q723: [-7.05,  2.13,  4.93,  3.25,  3.62, -1.89, -1.40,  1.94,  3.30,  0.26,
  0.26,  1.68,  2.19,  4.05, -6.21, -0.40,  1.45,  1.51,  0.45,  1.70,
  2.50, -0.54, -1.96,  0.27,  4.98,  0.53,  1.09,  4.20,  3.80, -0.49,
 -0.98, -2.83]
q966: [-7.05,  2.13,  4.93,  3.25,  3.62, -1.89, -1.40,  1.94,  3.30, -6.72,
  0.26,  1.68,  2.19,  4.05, -6.21,  0.50,  1.45,  1.51,  0.45,  0.54,
  2.50, -0.54, -1.96,  0.27,  4.98,  0.53,  1.09,  4.20,  3.80, -0.49,
 -0.98, -2.83]
q62: [-7.05,  2.13,  4.93,  3.25,  3.62, -1.89, -1.40,  1.94,  3.30, -6.72,
  0.26,  1.68,  2.19,  4.05, -6.21,  0.50,  1.45,  1.51,  0.45,  2.86,
  2.50, -0.54, -1.96,  3.24,  4.98,  0.53, -1.95,  4.20,  3.80, -0.49,
 -0.98, -2.83]
q10: [-0.78,  4.04,  3.51, -0.45,  0.11, -1.01, -1.35, -3.03, -0.51, -6.18,
  2.05, -3.03,  0.23,  2.20, -6.00,  4.75,  8.60, -5.08, -2.10,  0.25,
  4.77, -2.23,  6.77, -0.70, -1.09,  0.98, -1.01,  2.62,  2.39,  7.57,
  2.19,  2.94]
succ: [2.20] : [-6.00]
succ: [0.25] : [4.77]
succ: [-6.00] : [4.75]
asked: [-7.05,  2.13,  4.93,  3.25,  3.62, -1.89, -1.40,  1.94,  3.30,  0.26,
  0.26,  1.68,  2.19,  4.05, -6.21, -0.40,  1.45,  1.51,  0.45,  1.70,
  2.50, -0.54, -1.96,  0.27,  4.98,  0.53,  1.09,  4.20,  3.80, -0.49,
 -0.98, -2.83] : q723
succ: [4.75] : [8.60]
asked: [-7.05,  2.13,  4.93,  3.25,  3.62, -1.89, -1.40,  1.94,  3.30, -6.72,
  0.26,  1.68,  2.19,  4.05, -6.21,  0.50,  1.45,  1.51,  0.45,  0.54,
  2.50, -0.54, -1.96,  0.27,  4.98,  0.53,  1.09,  4.20,  3.80, -0.49,
 -0.98, -2.83] : q966

q293: [ 2.05,  1.50, -2.92,  0.14, -3.84, -1.62,  2.77, -0.78, -0.96,  2.81,
  2.41,  3.36,  0.04, -0.88, -0.81, -4.09, -1.19, -2.70,  1.18,  5.28,
  1.07, -0.72,  2.40,  3.04, -3.53,  0.04,  3.28,  4.64, -0.62, -1.54,
 -3.47, -2.28, -1.63, -0.59,  1.90, -3.25,  1.98,  0.36,  0.96, -1.03,
  8.29, -3.13, -0.06,  4.44]
q92: [ 4.84, -3.03,  0.97, -2.00, -0.01,  1.89, -2.80,  1.39, -0.79,  0.92,
 -1.80,  0.25, -1.09, -0.79,  4.72, -3.11,  0.79,  1.53,  0.66, -0.41,
  2.91, -4.24, -0.14, -0.40, -4.39,  0.37,  5.05, -1.27, -3.07,  0.00,
  2.87,  1.90,  0.42,  3.50, -3.25, -0.88, -3.70,  6.12, -2.35, -0.69,
  8.22, -3.41,  0.99,  1.03]
q372: [ 8.77,  1.35, -1.48,  0.29, -4.00, -0.45,  1.28,  1.06,  3.53, -0.97,
  1.95,  2.03,  1.87, -3.12,  1.42, -0.48,  2.77, -1.44, -6.51, -0.68,
  0.37,  1.42,  1.18,  0.16,  0.27,  2.29, -0.08, -3.54, -1.89, -1.04,
 -4.83,  4.76,  2.69,  2.80, -1.29,  4.50,  1.12,  0.24,  4.56,  0.81,
 -3.39, -0.25,  2.99,  1.80]
q847: [ 1.21,  1.41,  2.89, -1.96,  1.40, -0.73, -0.32,  1.64, -1.83, -2.02,
 -1.88,  3.41,  0.83, -0.77,  2.88, -1.70,  2.24, -1.30, -8.94,  1.12,
  0.11,  3.51,  3.94,  2.20,  6.65,  1.82,  2.36,  0.71,  4.95, -2.17,
  1.18,  0.22, -3.46,  2.79, -2.42,  2.51,  0.24, -1.51,  1.57, -3.96,
  1.44,  2.23,  5.05, -0.24]
q633: [ 1.61, -3.89, -0.32,  0.24, -5.84,  1.32, -5.35, -1.29, -2.43,  0.56,
 -4.12,  0.06, -2.12, -3.63,  1.35,  1.67, -2.06,  1.92,  3.55, -1.94,
 -4.51,  3.97,  0.16,  3.23, -3.03,  2.18, -0.32,  5.33, -1.33, -0.78,
  2.46,  1.98, -1.02,  2.99, -0.07,  1.69,  7.05, -3.01, -1.46,  0.31,
 -1.62, -0.73,  3.70, -1.87]
q324: [ 7.85,  0.01, -3.46,  0.30, -4.76, -0.45,  1.53,  1.34,  3.31, -1.43,
  2.70,  2.37,  2.18, -3.11,  1.75, -1.38,  3.06,  0.01, -5.32,  3.95,
 -1.19,  2.03, -0.44, -1.60,  0.60,  2.67, -0.46, -4.65, -2.69,  1.52,
 -5.19,  2.71,  4.71,  1.98, -1.73,  4.67,  1.61, -1.23,  3.35,  0.88,
 -1.80,  0.64,  2.34,  2.18]
q830: [-0.14, -2.19,  0.62, -0.12,  4.57,  3.37, -5.27,  0.52,  1.70, -2.17,
 -0.37,  5.64,  4.43,  3.22, -0.30, -0.19, -5.08,  2.32, -0.03,  0.53,
 -2.94, -2.52,  0.35,  3.16,  2.75, -6.65, -1.79,  3.10, -1.17,  0.29,
 -3.08,  1.60,  4.57, -1.55, -0.24,  2.42,  0.25, -1.00,  3.21,  0.21,
  1.02, -4.70,  1.84,  1.86]
q950: [ 8.45,  1.48, -1.04,  0.46, -4.11, -0.46,  1.05,  1.12,  3.21, -1.22,
  1.91,  2.17,  1.74, -3.17,  1.19, -1.02,  3.04, -1.50, -6.39, -0.73,
  0.67,  1.73,  1.43,  0.56,  0.86,  2.63, -0.19, -3.50, -1.73, -1.16,
 -4.96,  4.62,  2.41,  2.92, -1.35,  4.50,  0.87,  0.28,  4.49,  0.39,
 -3.50, -0.40,  2.81,  1.62]
q486: [ 0.25,  2.53, -0.47, -1.58,  1.47, -0.66, -1.70,  2.50, -1.23,  2.61,
  0.22, -0.17,  0.89, -1.75,  0.81, -0.90, -1.09,  1.02,  0.61, -3.14,
  0.01,  0.91,  2.84, -4.13, -2.43,  0.54, -0.16,  3.16, -0.94, -1.17,
 -0.02,  0.38,  2.20, -1.16,  0.92,  0.96, -0.44, -2.56, -1.07, -0.83,
 -0.38,  2.06,  1.47,  0.75]
succ: [1.52] : [-5.19]
succ: [3.94] : [2.20]
succ: [-6.65] : [-1.79]
succ: [-0.03] : [0.53]

q66: [2.77, 0.59, 9.67, 2.25, 3.00, 1.10, 0.69, 1.38, 2.16]
q771: [3.07, 1.09, 4.02, 2.09, 2.53, 2.81, 1.05, 1.58, 1.99]
q294: [2.77, 0.70, 9.67, 2.25, 3.00, 2.14, 3.22, 2.74, 2.53]
q897: [3.54, 0.78, 3.40, 1.49, 2.75, 3.36, 0.93, 1.18, 1.49]
q621: [2.30, 0.59, 1.19, 3.35, 3.00, 2.14, 0.69, 1.38, 2.00]
succ: [3.36] : [0.93]
succ: [1.19] : [3.35]
succ: [3.40] : [1.49]
succ: [4.02] : [2.09]
succ: [1.09] : [4.02]
succ: [1.18] : [1.49]
asked: [2.30, 0.59, 1.19, 3.35, 3.00, 2.14, 0.69, 1.38, 2.00] : q621

